In the data rows, the value 128 means zero.
Each pair is two rows. How far apart are they, by a hidden measure? 0 means very close, and 30 very far. Two or three weighted sums of its numbers give each row a place; it is the straight-line distance between the places.
[172  85  81 123  84 151 174  92  86 162 103 122 163  87 154 165 161  94  98 178 176]
[179 111  90 116  81 186 168  92  89 170 101 121 167  95 137 169 167  91  98 177 175] >> 10
[ 95 119 165 101 152  94  89 155 167  97 174 110  88 141 101  83 129 167 160  99  97]
[100 109 158  86 154  93  88 166 174 102 165 127  91 111  94  81 121 153 164  92 125] >> 4
[167 110  82 128  78 167 160 100  94 168 109 129 158  98 148 164 149 100  98 156 169]
[ 97 107 159 111 155  99  98 161 156  81 159 101  86 160  86  97 110 165 154 105 100] >> 14
[164 104  89 128  84 160 164  86  91 155  98 147 167  91 158 164 166  96  93 157 169]
[174 111  80 110  90 151 166  92  84 164 101 151 166  87 164 172 171  95  89 155 182] >> 5
[ 98 132 157 116 149 114 105 170 166  96 155 105 104 158  98 101 117 158 157  82 110]
[165 107  80 121  91 161 167  93  91 163 111 130 161  92 160 168 152 107  93 170 162] >> 14
[155 142 105 145 110 145 160  89 102 158  96 167 158 126 163 162 149 110  87 127 145]
[100 143 155 114 152  84  95 162 159 111 172 101  91 130 122  98 151 173 160 109 117] >> 9
[ 94 104 163  93 155  77  94 154 160  86 167  85  96 161 108  96 153 179 163  80 106]
[163 106  85 141  91 174 155  96  88 158 109 133 166  97 121 159 139  91  97 182 167] >> 14
[173 112  98 141  83 171 156  95  94 160 106 127 157 100 139 166 155  91 102 175 172]
[111 197 116 213 168 131 142 128 115 135 104 139 149 152 155 137  82  97  97 155  88] >> 5
[ 93 111 163  90 162  91  93 154 157  82 159 111  85 156  90  92 115 165 159 108 100]
[174 112  84 136  81 161 164  92  88 171 102 142 165  88 149 164 146  94  98 165 167] >> 12
[ 91  97 166  93 153  79  89 161 165  89 173  93  84 131 101  91 143 172 172 119 101]
[105 158 154 144 143 110 111 146 154 119 147 126 116 140 130  96 106 159 153 109 120] >> 16
[166 118  98 117  92 163 163  92  94 167  87 158 162  94 141 167 144  86  99 155 155]
[160 137  96 140 103 161 160  96 106 162  92 159 150 114 156 160 135  93 103 146 148] >> 9
[ 94 128 162 122 153 111  94 156 156 110 158 118 105 149 102  92 110 157 154  95  97]
[164 128 119 115 108 168 158  92 102 156  96 139 156 117 147 156 123  96  91 160 171] >> 9
[171 115  85 139  94 145 165  93  92 168 112 148 164 101 151 173 174 106  87 149 163]
[174  61  79 109  68 188 162  71  88 169  96 102 174  59 143 166 164 107  96 197 186] >> 18
[117 153 131 171 172 130 123 140 125 107  97 145 125 202 120 123  51  98 116 124  81]
[166 118  94 138  75 172 165  91  91 170  97 135 159  92 140 167 158  88 101 159 163] >> 13
[103 137 166  96 153  99  96 151 161 100 139 119  94 155  97  97 105 154 152 109 104]
[160 145 124 104 114 116 153 104 117 147 133  92 148  88 195 139 171 138 112 142 153] >> 8
[ 96 126 156  96 153  98  94 165 162  99 153 112  90 137  89  89 122 155 156  83  98]
[172 113 108 128  78 180 169  83  93 170  99 151 162 115 121 170 151  85  98 149 166] >> 17
[119 124 158 120 146  82  95 159 152 107 170  99  96 144 122  95 151 165 160 105  94]
[101 106 164 109 144  96  96 176 161 104 184 125 103 132  95  90 128 167 167  81 106] >> 8
[ 96 106 165 105 161  82  95 153 151  99 167 102  95 151 104 108 131 148 152 114  93]
[ 85 118 166 106 147  76  90 154 151  78 177  94  80 140 107  93 144 165 164 105  95] >> 11
[170  90  83 132  83 162 161  87  87 171 103 123 159  75 151 165 151  97 101 175 176]
[ 98 111 162  93 142  94  89 161 167 106 173 111  83 123 117  82 145 170 157  98 117] >> 4
[ 95 111 159  92 161 101  91 162 161  93 164 121  94 139  94  93 122 156 160 110  98]
[ 95 124 157 119 156  90  86 157 148  89 159 108  89 157  99  96 124 160 162 101 100] >> 12
[183  98  90 134  72 182 165  87  97 183 107  95 164  89 153 160 167 103 103 177 178]
[ 88 117 159  94 151  96  93 161 162 103 171 122  87 136  90  90 109 146 163 100  96] >> 12
[168 110 100 121 107 154 160  94  89 152 107 136 155 102 159 156 140  95 101 165 160]
[170 110  87 127  87 176 171  84  91 180 103 131 166  91 136 163 158  89  98 177 172] >> 3
[168 107  87 130  89 167 162  83  83 169  97 147 163 105 140 166 162 100  93 169 171]
[ 93 106 157 101 151 100  88 157 164  98 174 110  90 122 105  82 128 164 157  94 104] >> 8
[104 127 153 123 161 106  90 156 156  92 149 115  89 157  94 106 115 157 159  97  93]
[102 139 167 119 149 118 102 159 157  91 155 106 106 156  97  96 115 157 156  92 104] >> 7
[161 138  90 112 101 151 161  92  99 159 106 156 159 104 170 159 165 105 102 134 166]
[102 122 160 117 151  81  95 150 148  83 162  96  87 164 111  96 138 157 153 103  94] >> 9
[120 151 151 168 167 134 124 140 132 103  89 145 129 219 109 128  43 114 126 136  74]
[ 91 108 155 112 151  91  94 157 161  82 170 100  87 154  96 106 137 168 157 103  96] >> 6
[149  97  79 141 101 166 156  88  87 159 107 140 162  89 140 165 137  95  88 175 164]
[173  94  88 127  74 180 167  86 101 170 103  97 159  91 141 163 167  94  99 174 184] >> 8
[172 122  91 135  82 176 160  84  94 164 108 138 161 103 142 161 136  82  97 157 173]
[ 99 133 160 123 163 105  89 158 165  90 161 116  99 153 105 110 122 158 157  73  94] >> 9
[ 95 103 169  99 149  87  82 156 167  89 172 101  87 143  96 103 133 164 160  99 102]
[117 156 147 146 161 111 115 162 159 136 140 103 112 132 141  95 105 150 140 131 120] >> 6
[165 107  95 136  74 196 162  87  98 169 102 115 158  96 140 159 157  97 111 178 170]
[100 114 169 100 147 100  87 167 173  95 168 129  96 130  80 100 116 152 171  79  96] >> 6
[103 124 152 123 148 101  99 151 165  94 183 121  92 130 104  98 139 164 160  94 105]
[172 101  92 118  79 170 160  95  92 170  99 125 169  89 139 160 155  98  90 170 171] >> 14
[ 95 128 156 122 152  99  99 165 156  98 158 105  93 150 105  99 141 170 151 102 104]
[150 140  96 148 113 148 159 100  94 156  92 183 159 109 150 173 126  89  99 147 142] >> 8
[115 161 157 140 147 105 107 154 152 117 150 108 113 144 131 103 113 154 144 110 101]
[119 163 133 190 176 143 136 149 117 124  92 135 126 210 132 132  62 104 119 130  95] >> 11
[170 126  89 121  87 176 164  93  92 169 106 140 167  96 127 172 143  95 105 163 176]
[159 130 103 147 102 159 167  90 104 158  99 167 168 113 146 159 135  95 100 148 148] >> 18
[155 119  95 124  93 162 158 102 100 159 105 151 159 100 142 160 153 100  91 167 168]
[118 177 143 173 170 136 119 144 128 116 108 130 118 195 125 118  67 111 130 118  82] >> 13
[ 95 120 160  93 146 101  91 160 157  86 162 104  95 148 107  98 124 161 154 125 100]
[115 179 136 191 174 128 143 133 123 122  77 174 145 198 151 140  80 115 118 111  82] >> 16
[101 131 158 112 148 108  94 161 168 118 171 120 109 123 113  91 100 151 160  96 115]
[ 86  99 162  99 157  87  87 169 160  84 173 107  88 144  93  98 127 157 165  93 100] >> 4
[153 142 107 147 109 160 157  91 100 147  94 163 166 121 141 164 118  92  96 156 142]
[101 121 161 111 150  93  95 159 158  93 156  95  86 167  99  97 140 169 162  89  99] >> 9
[102 130 164 103 149  99  92 157 158  92 159 118  90 150  88 101 123 161 166  95  97]
[160 136  97 144  93 164 154  96 106 163  91 156 167 110 139 169 147  96  92 144 163] >> 8
[111 187 135 203 153 149 145 142 138 123  84 138 136 207 121 142  56 114 118 126  83]
[ 97 111 166 107 160 106  89 158 160  87 167 118 100 140  93 100 111 154 152 109 102] >> 24
[160 132 101 136 108 146 160  91  94 155  89 166 160 103 156 159 141  90 102 145 144]
[168 105  79 131  94 158 166  93  87 165 113 149 151 100 144 166 140 100  99 163 164] >> 6
[ 99 148 162 120 150  86 101 157 154 119 161 104 106 138 126 106 134 163 155 113 114]
[ 98 106 158 105 143  86  89 158 171  95 175 119  91 137  98  96 140 173 178  72 103] >> 5
[170 102  90 129  85 164 157  83 103 163 116 128 153  90 149 163 168 100  88 169 165]
[167 113  81 135  95 157 174  92 100 158 123 130 157  81 172 168 159 109  91 168 173] >> 9
[ 83 120 166  91 179 113 104 155 132  76 123  88  99 164  80 110  76 140 153 118  97]
[101 119 161 121 154 103  87 164 160 103 164 130  99 147  99  97 118 172 160  82  97] >> 19
[ 94 122 158 105 156 107  92 160 145  99 150 122  96 142  84 114  88 145 157 111  96]
[108 153 156 125 157 116 106 164 163 116 144 125  98 147 124  98 121 156 164  82 110] >> 19
[ 93 116 163 120 157  88  86 162 155  88 159  93  99 158 108  90 139 158 161  98  85]
[103 139 160 120 150 104  97 152 163 108 149 116  97 150 119 103 118 156 155  89  99] >> 4
[162  92  73 118  92 157 159  89  86 166 111 131 161  82 146 160 140 110  98 172 167]
[ 87 124 165  91 156 101  91 155 147  82 137 109  95 148  75  97  96 146 163 118 104] >> 4
[164 123  88 148  94 157 160  86 100 162 106 139 164 110 139 167 125  93  82 169 148]
[ 98 127 159 101 158  96  95 165 158  96 168 120  93 138 101  94 132 162 167  95 103] >> 8
[ 90 131 170  77 153  94  95 162 155  98 135  98  88 155  95  90 108 154 156 118 105]
[154 146 140 139 125 117 133 116 138 148 139  46 147  85 208 119 141 151 134 150 144] >> 19
[110 176 131 176 164 130 139 130 126 131  87 153 141 189 152 133  64 102 118 136  80]
[ 95 134 156  91 154  98  87 154 150  96 156 103  96 147  93  91 127 162 159 104 107] >> 11
[115 132 155 127 139 103  98 152 166 131 152  85 117  86 148  93  90 158 152 148 131]
[105 121 157 104 159  98 100 157 165  93 132  89  97 160  95  93 120 160 163  86  98] >> 13
[ 94 124 156 105 156 100  96 156 167 100 170 114  92 134  96  92 132 167 164  87 109]
[129 179 108 188 131 146 158 110  99 138  94 173 150 146 144 157  87  97  89 150 114] >> 11
[174 102  88 131  75 152 171  89  91 168 111 108 160  76 159 160 162 108 114 170 176]
[156 113  90 134 104 156 161  93  86 165 103 161 153 107 145 165 138  93  90 160 152] >> 8
[172 123 101 136  91 184 170  90  90 164  99 144 162 115 124 167 148  84  92 161 162]
[145 147  85 163 114 144 150  96  94 151 107 175 159  98 160 153 129  96 101 138 144] >> 5
[122 164 155 163 143 116 131 143 138 147 130  66 140 112 163  99  87 144 146 163 143]
[168 113  92 129  91 167 166  88  93 153 107 136 158  88 158 165 167 113  88 158 164] >> 7
[ 82 113 160 108 148  95  97 162 157  81 151 103  93 155  91  99 114 156 158 106 102]
[102 140 156 109 154 102  97 159 158 109 166 119 104 141 114  95 116 170 161 101 107] >> 7
[ 96 107 167  93 161  88  85 171 174  78 166 104  79 142  84  92 139 165 167 101 102]
[162 140  98 130 100 145 163  92  85 154  99 165 162 109 149 165 160 101  90 149 153] >> 8
[ 93 104 159 105 151  97  76 159 168  90 176 119  93 139  87  98 125 157 170 101 100]
[136 150 113 152 116 144 159 104  91 145  87 189 158 135 144 156 106  89  89 141 140] >> 7
[113 157 151 138 153 111 102 152 157 113 147 116 104 139 134 101 134 161 151 101 115]
[100 127 160 117 149  88  98 154 150  82 147  99  88 161  98  93 120 168 166  87  98] >> 7
[111 151 158 121 145  86 100 154 148 117 142 110 111 128 131 101 116 160 147 123 123]
[119 193 140 177 158 101 126 151 134 125 119 109 121 155 169 116 116 132 143 117 105] >> 18
[163 117  75 144  85 162 161  93  79 156  97 157 151  98 155 173 152  93  91 160 160]
[100 105 153 116 151  80  92 154 168  85 175 105  96 138  92  93 115 164 156  90 102] >> 18
[176 101  84 126  81 163 161  88  92 158 104 139 169  93 149 171 156  93  99 157 174]
[ 93 108 155 109 155  88  91 168 171  92 171  94  89 139 108  95 146 167 160 100 112] >> 4
[166 100  78 151  91 165 156  91  89 158 120 142 155  98 147 170 141  98  96 169 167]
[ 95  95 163  95 143 107  90 163 160  87 160 121  92 162  80 104 117 160 162  82  98] >> 7
[154 167 112 155 121 139 158 105 102 158  97 165 160 129 163 159 128 100  96 144 138]
[ 93 113 156  95 158  97  89 157 145  88 153 111  98 148  92  94 107 165 166 123 106] >> 11
[162 111  95 147  79 171 163  99  93 160  91 149 165 114 136 165 142  99  91 153 171]
[114 141 152 153 153 109 105 149 151 115 166 111 104 132 125 104 140 163 151 111 106] >> 14
[103 122 159 106 164 106  93 169 158  99 162 123  94 127  94  97 115 161 159  98 104]
[170 118  93 128  92 156 159  91 108 157  98 137 166  84 151 160 158  97 103 155 163] >> 10
[114 181 137 183 172 127 142 137 121 112  77 164 143 197 145 138  71  96 113 131  81]
[ 97 129 155 117 153 101  97 151 160 107 159 112  94 143 101  93 133 156 151 106 104] >> 12
[151 134  93 138 113 140 169  91  99 157  88 181 156 114 145 156 128  88  88 141 140]
[ 91 122 166 102 161  88  92 164 160  72 156  84  92 161 104  96 135 162 159 113  95] >> 17
[107 146 160 118 146  94 105 161 160 120 151 120 103 130 114  93 116 159 157 109 109]
[107 162 150 133 155  99 116 146 160 128 140 100 115 125 144  95 122 161 156 114 127] >> 9
[167 112  87 125  83 181 160  94  88 170  98 129 172  96 131 156 156  95 101 173 173]
[110 175 134 178 167 133 126 143 132 124 103 139 124 202 128 130  56 119 132 121  80] >> 8
[149 155 103 161 113 145 163 110 106 148  97 167 151 132 146 161 135  97  97 135 141]
[129 179 117 174 134 134 158 112 101 140  84 188 142 153 156 160 112  96  99 127 128] >> 3
[ 99 129 158 118 151 115 100 149 146  94 140 100 101 155  95 107 107 150 164 101  98]
[154 142  88 140  98 146 149  98 104 151 103 138 166  99 160 153 149 102  92 158 153] >> 3
[125 165 147 149 130  90 114 145 153 137 153  93 130 118 181 103 146 169 152 106 136]
[158 125  87 146  90 160 162  92 105 162 107 132 166 104 149 167 150 101 100 159 165] >> 14
[167 118  90 123  94 161 154  91  91 152  90 166 156  95 147 164 149  99  91 157 166]
[126 178 134 159 130 104 135 127 137 148 127  64 138 106 215 120 137 144 124 147 138] >> 13
[106 135 155 142 162 133 101 152 136 101 136 141 109 187  81 115  59 126 141 104  91]
[172 112  73 134  90 149 162  91  92 163 112 157 157 106 152 160 155 104  90 151 157] >> 1
[ 85  95 157 101 151  84  87 162 151  95 162  99  83 143 103  92 126 170 165 105  93]
[154 111  81 139  86 179 157  82  87 166 101 135 162  86 142 171 156  94  95 163 164] >> 6
[100 121 156 107 142  98  99 157 166 107 174 123  92 135 106  86 119 151 163 105 116]
[ 95 107 161  79 151  84  87 164 162  94 175 119  88 146  93  87 127 161 164  88 108] >> 6
[ 82 107 173  91 168  91  87 161 165  70 158  98  88 158  82  87 114 165 166 122 104]
[163 118  91 136  86 147 156 101 104 160 105 133 168  94 161 159 158  97  99 148 151] >> 18
[166 120  92 124  85 164 168  91  92 164  88 149 170 102 139 159 143 105  83 159 159]
[131 194 114 191 142 136 148 122 108 150  94 161 153 141 163 145  99 102 111 156 113] >> 15
[174 106 101 129  91 171 158  89  98 166  99 121 158 102 150 163 149  99  94 160 173]
[103 139 159 104 161 102 102 159 164  99 150 113 101 154 101 106 125 161 167  94  94] >> 9
[148 143 107 151 109 154 170  96  98 144 102 172 159 122 153 158 130  96  91 140 144]
[165  96  74 122  81 177 164  90  87 161 102 132 161  91 135 170 136  96  89 179 163] >> 18
[164 119  87 132  90 151 161  91  93 163 117 140 157  99 147 160 171 107  91 149 171]
[159 155  99 141 114 156 156  91 103 153  99 179 164 116 151 163 136  96  87 141 147] >> 4
[136 172 106 170 135 132 156 114 105 134  92 189 153 138 150 153 108  99  93 135 117]
[157 108  94 153  82 172 166  98  86 160 102 137 162 107 138 170 129  90  94 170 165] >> 3
[ 89 128 162 107 155 106 103 155 150  89 140 114  88 158  83 101  97 146 159 106  94]
[128 200 121 183 146 118 150 124 113 140  90 188 159 141 164 147 100 100  91 125 120] >> 15
[ 93 107 166  88 160  91  81 168 166  88 174 119  92 136  87  98 114 158 165 118 105]
[109 144 157 147 132  98 116 161 156 147 149  72 124  86 160  95 122 169 154 145 138] >> 14
[103  95 155 111 151  95  86 164 175  93 175 108  84 135  98  95 154 176 159  83 100]
[ 99 118 163 103 146  89  91 161 170  90 153 109  87 151  93 102 125 168 161  92  95] >> 9
[ 90 124 154 125 150 103  92 164 155  80 152 116 102 158  96 105 118 150 166  98 100]
[ 89 128 165 101 157  87  97 159 148  88 158  94  92 158 107  99 130 166 169 113 110] >> 9
[ 90 115 170  81 144 102  99 162 163 107 167 129  99 122  83  95 102 147 172  96 105]
[163 139 101 140 100 168 161  97 104 157 106 145 170 111 157 159 161 110 102 149 152] >> 21
[112 176 146 158 158 100 121 156 152 112 130  84 114 141 153 102 131 159 147 131 109]
[168 132  92 142 102 163 164  87  91 157  99 158 162 115 147 168 141  98  95 165 153] >> 14
[ 92 100 172 102 147  67  83 164 168  94 162  99  86 143 105  93 141 164 161 111 111]
[185 104  93 135  82 168 165  78  94 179 116 122 159  86 163 163 175 111  98 163 171] >> 3
[146 181 112 180 125 165 167 119 105 142  90 173 146 156 140 152 106  91 105 140 123]
[120 174 120 193 166 123 146 133 120 122  76 187 142 181 155 151  63 102 105 115  77] >> 5
[166 104  89 121  84 183 164  94  90 166  89 145 166 100 143 162 142  92  86 171 164]
[155 110  88 130  90 165 162  95  90 153  91 168 162 102 131 164 130  90  88 164 159] >> 3
[166  81 100  77  92 128 151  91 101 150 126  41 160  53 216 134 208 148 112 169 181]
[150 142  91 173 121 155 155 110  91 161  97 145 171 120 132 155 113  86  96 158 142] >> 4
[101  88 159 101 142  99  90 169 181 103 187 130  83 108 105  80 145 180 169  81 107]
[ 97 122 149 103 144 103  89 170 159 109 150 126 100 126  99  92 108 152 155  97 100] >> 18
[111 147 159 110 145 108 111 156 165 116 149 123 109 131 126  97 102 155 159 113 118]
[163 125  93 135  88 166 157  93 100 153  99 179 160 100 139 163 165  99  93 138 159] >> 6
[152 129 105 138  95 161 166 108 100 165  90 166 160 118 134 160 110  87  90 150 155]
[164 106  85 119  82 157 156  84  94 161  98 153 159  92 158 172 146 100  95 165 166] >> 5
[ 86 113 159  84 163  93  78 167 159  94 159 123  87 148  79  84 120 166 167  90 101]
[170 121  82 136  90 160 165  95  91 152  97 149 157  95 156 172 145  96  98 167 161] >> 7
[ 93 112 155  95 146 101  96 161 163  93 162 108  95 145 105  86 130 164 160  93 103]
[ 86 121 164 100 155  99 104 153 162  72 145  97  86 164  94 110 119 160 161  97  98] >> 7
[159 124  91 149  94 167 163  94  96 165 107 162 153 110 142 164 140  92  96 153 160]
[164 130  96 151  90 158 161  96 103 162 106 134 157 111 146 152 142  99  98 156 164] >> 2
[105 115 162  99 150  98  83 161 167 114 169 118  88 143  96  87 132 155 156  98 101]
[105 132 154 123 150 104 103 157 158  88 143 117  92 167  94 113 115 156 162  90 100] >> 20
[ 98 154 152 117 149 107 100 149 161 102 143 120  97 146 107  96 127 162 150  96 105]
[147 167 114 175 134 152 164 105 113 142  91 177 156 144 135 158 121  93  97 122 125] >> 12
[110 159 127 192 181 138 142 124 112 122  71 150 146 180 133 131  65  87 103 146  84]
[184 110 108 117  84 175 170  90  95 177 108 115 168  99 137 162 164  98  91 177 176] >> 7
[160 135 105 147  95 165 165  87  88 160 102 166 156 125 146 161 146  97  97 132 146]
[164 100  95 138  80 180 161  88  78 170  97 143 168  93 133 155 140 103  87 167 164] >> 18
[106 121 158 111 137  82  89 169 184 109 185 109  87 105 133  79 167 189 171  75 112]
[145 161  99 165 128 131 147 105  95 139  99 178 161 127 165 159 131  95  93 132 131] >> 8
[157 148 111 132 109 154 153 100 100 154  90 152 155 122 156 155 133  93 100 145 148]
[ 97 108 168 103 151  96  93 161 164 100 184 126  98 126  99  88 119 167 169 101 112] >> 11
[153 139  97 150 104 160 154 100  96 154  98 144 152 109 147 156 124  94  92 160 159]
[171 118  85 134  92 141 157  91  91 162 115 152 164  93 163 170 160 101  87 156 152] >> 5
[158 112  87 121  94 169 172  87  86 156  94 162 160 101 136 168 131 100  90 163 160]
[ 96 113 157  88 161 116 100 158 155  89 151 114  96 154  76  96  98 140 172 107  92] >> 9
[102 120 163 122 144 108  91 170 161 100 161 132  99 137 104  84 133 162 161  93 103]
[163  88 115  80  96 120 147  95 115 158 137  26 160  39 220 127 208 155 113 169 192] >> 9
[162 132  82 136 102 156 171  85  96 152 105 171 156 108 146 174 156  92  92 140 158]
[113 135 161 130 150 101 101 163 158 142 150  86 112 100 142  94  86 161 163 147 138] >> 12
[173  92  93 111  74 178 150  88 105 164  98  97 161  71 144 156 141 102 100 200 181]
[168 114  89 130 118 165 157 100  88 164 115 138 157  94 164 167 143 101 102 170 167] >> 16
[ 93 115 153 109 168  95  99 143 153  72 144  91  92 176  85 104 110 161 149  99  94]
[106 129 155 118 151 113  96 158 167  91 158 110  93 155  92  98 119 154 156  92 103] >> 8
[104 115 164  97 159 121  96 163 169 102 161 129 100 133  98  89 108 156 166 100 106]
[ 99 118 160 118 142  85 102 160 165  96 160 107  94 146 110  88 131 166 162  96 102] >> 6
[ 90 107 159 127 164 108  94 163 154  85 164 124  89 158  88 101 102 149 151  92  96]
[165 117  88 132  81 167 166  89  92 175  89 145 163  95 134 166 138  86  88 161 173] >> 7
[ 85 106 164  82 165  90  85 163 161  80 150 110  84 141  74  90 110 161 168 103 101]
[112 179 131 170 181 126 154 122 113 122  79 178 149 169 146 150  90 101  98 121  94] >> 11
[131 144 141 163 129  93  98 155 167 132 185  86 106 112 154  99 152 188 166  74 126]
[ 91 115 154 120 150  90  87 158 168 107 165 118  92 144  98  94 126 159 149  98 104] >> 26
[115 181 131 191 165 137 141 130 112 127  77 141 141 176 127 125  40  83 111 135  90]
[176 102  81 135  88 165 169  86  93 159 108 142 167  85 155 170 151 102  89 174 156] >> 5
[ 91 114 157 107 158 111  91 159 160  95 155 115  97 159  78 102 104 150 159  92  92]
[107 133 154 110 158 117  99 153 156  97 144 124 104 149 102  98 113 151 160  83  99] >> 4
[172 100  84 114  70 174 171  90  87 183  99 145 168  87 130 168 148  84 100 162 174]
[173 111  91 127  87 177 155  91  93 172  86 137 166 101 139 164 137  90 100 168 168] >> 3
[154 109 123 101  98 113 146 105 122 148 146  40 147  66 222 135 215 152 124 145 166]
[166  95  88 104  77 163 165  92  88 162 100 146 149  88 154 167 159 102  94 159 173] >> 17
[157 122  88 118 100 148 162  91  96 158 105 148 154  90 171 156 147 105  94 159 162]
[ 97 113 166 115 154 104  94 157 159  80 150 102  97 168  97 107 102 153 160 105  87] >> 6
[ 94  98 163 113 153  96  92 159 153  93 162 120  95 160  92  95 105 155 163 107 100]
[145 161 112 155 113 163 162 101  97 145  93 171 158 148 144 166 132  87  94 144 132] >> 13
[105 128 166 103 155  88  89 159 159  94 159  89  97 148 109  87 132 160 164 118 110]
[ 91 121 151 107 160  88 105 152 158  67 138  86  90 164  93  97 130 166 166  98  93] >> 14
[112 141 146 167 137  95 107 159 171 120 169  93 112 120 144  97 147 173 159  88 118]
[182  69  85 112  73 186 155  88  86 185 106  99 169  68 154 165 172  98  90 193 192] >> 18
[169 101  90 128  90 168 170  73  76 160 105 134 174  93 141 169 146 101  96 178 169]
[130 200 122 202 145 139 154 114 110 141  91 164 161 169 145 143  80  84  94 138 109] >> 14
[ 89 111 161 103 164 100  97 163 155  90 170 106  88 145  86  90 108 148 164 115 104]
[166 110  91 136 100 165 153  91  84 161  86 170 161  92 139 161 136  92 102 166 160] >> 6
[ 85 115 170 114 153  96  94 156 158  64 150  94  94 164  90 112 103 161 158  95  97]
[102 128 157 118 156 118 102 152 163  91 141 119  95 157  97  99 116 154 169  74 103] >> 12
[139 161 103 156 129 146 162 113 100 150  89 171 155 135 149 165 111  94  98 143 139]
[ 97 119 156 113 148  84  89 159 159  93 162  93  88 137 110  98 147 169 162 102 102] >> 3
[101 126 153 100 154  99  86 157 173 104 168 114  95 129 104  88 126 175 167  82 111]
[ 95 118 161 120 162 107 103 163 171  92 159 123  90 151 100 100 128 160 167  77 105] >> 5
[ 90 107 168 105 149  96  84 165 172  89 194 108  91 128  97  96 136 166 176  94 103]
[118 207 117 191 137 126 152 113 107 130 105 151 144 148 171 138  88 104  94 129 113] >> 11
[ 86 125 154  98 153  90  87 158 155  88 159  95  92 135 100  92 125 171 159 111  91]
[ 88 109 159  97 148  86  85 161 160  87 171  94  90 144 107  83 137 160 165 114  98] >> 19
[ 94 143 154 111 152 106 102 159 155  94 135 105  99 160  99  98 113 149 172  98  97]
[ 91 103 160 104 149  89  90 154 173  88 176 115  85 145  88  88 125 152 161  95 109] >> 27
[ 94 101 164  98 152 101  90 155 161  86 164 116  84 140  80  92 102 157 171  91  98]
[176 111  91 145  76 197 170  71  88 179  85 140 160 108 109 167 141  83  91 167 180] >> 4
[150 165  90 174 125 149 150 107 104 155 110 136 154 120 163 156 104  95  99 158 138]
[ 95 129 160 103 157  87  92 155 153  98 166  96  95 148 110 104 130 170 157 107 107] >> 4
[165 140  89 139  90 143 165 101  99 159 101 156 160  90 155 163 138  96  92 147 160]
[100 114 157 101 152  97 100 166 158  89 162  99  97 149  91  96 135 160 153  94 101] >> 3
[129 193 151 157 145 106 120 151 150 130 127 108 123 145 168 108 120 158 146 122 123]
[ 89 111 159 100 154  81  98 160 159  74 154  93  84 165  94 102 141 165 163 102  99] >> 15
[ 94 124 167 100 151  99  86 165 164  85 161 108  88 151  93  86 123 161 166  94 105]
[ 97 121 156 113 157 118  96 164 163 120 166 122 104 137  99  90 123 160 167  98 109] >> 5
[ 87 101 167 110 145  88  82 159 166  81 188  99  82 148  87  94 143 162 171 100  91]
[168 101  94 112  79 183 163  95  93 175  93 125 166  94 131 164 134  93 101 182 171] >> 19
